(in the rows, 128 means zero)
Turns, then the turns between two rows, first turn first; the first pair answered
K374:
[100 114 100 104 144 111 110  81 141 130 118 154] -> [111  91 113 114 161 120 110  76 122 119 112 152]
[108 101 123 115 133 122 102 100 123 100 139 164] -> [123  99 132 120 133 125 104 106 103 102 144 159]
[206  26  90 113 210 166  80 123 113 117 108 137] -> [247  43 109 109 174 173  81 161  97 128 105 122]
K500:
[ 96 142 105 101 118  95  93  94 111 137 160 151] -> [105 141 109 111 118  90 104  96  82 133 159 147]
[145 128 141 171 134 140 160 141  85 117 116 101] -> [165 124 141 153 112 158 147 165 114 122 131  97]
[153  75 141 149 163 159 138 137 126 111 122 118] -> [152  77 143 147 160 162 130 143 143 113 129 119]
K983:
[104 125 110 160 160 149 120 111 109 135 104 150] -> [ 93 130  96 139 147 145 102 105 115 139 119 161]
[143 163 146 111  84 131 119 150 117 142 130 133] -> [146 165 161 129  99 126 140 145 114 137 116 123]
[107 217 138 153  84 104 177 143 154 172 107 114] -> [133 203 119  91  48 103 113 147 134 167 151 149]
[162 170 181 151 122 134 135 152 134 120 127  86] -> [112 192 158 130 118 120 134 128 183 132 137  98]
Now pairs of rows:
(2 to 4 turns a pair)
[177 153 156 117 104 155 100 151  99 141 137  99] -> [158 173 165 136 111 154 133 154 118 149 110  85]
K374, K983
[158 115 156 190 116 106 122 135  55  99  83 104] -> [119 133 126 134  90 136 114 168 223 126 101  93]
K500, K500, K983, K983
[154  85 120 135 130 137 108 131  73 116 127 122] -> [144 140 115 110  68 124 104 155 119 139 134 128]
K374, K374, K374
[ 92 101 108 125 151 146 128  80 185  92 116 154] -> [120  75 105 123 158 152 108  81 151  79 119 160]
K374, K983
[123  98 109 102 133 106 102 104 139 123 153 166] -> [147  88 134 141 151 105 121 109  85 116 134 148]
K500, K983
[117 120  93  81 116 138  94 148 135 139 162 145] -> [154 132 122 100 101 137 107 171  84 146 147 131]
K500, K983, K374, K374
[106 169 132 139  80 108 135 142 166 179 154 156] -> [163  86 155 186 154 132 133 135  75 139 133 135]
K374, K374, K983, K983
[169 127 161 126  91 118 122 152  54 136 133 122] -> [117 170 125  90  59  97 120 141 132 158 148 144]
K374, K374, K500
[150 149 157 130  94 122 123 157  92 133 139 106] -> [146 148 160 132 107 134 133 162 127 137 130  86]
K500, K983
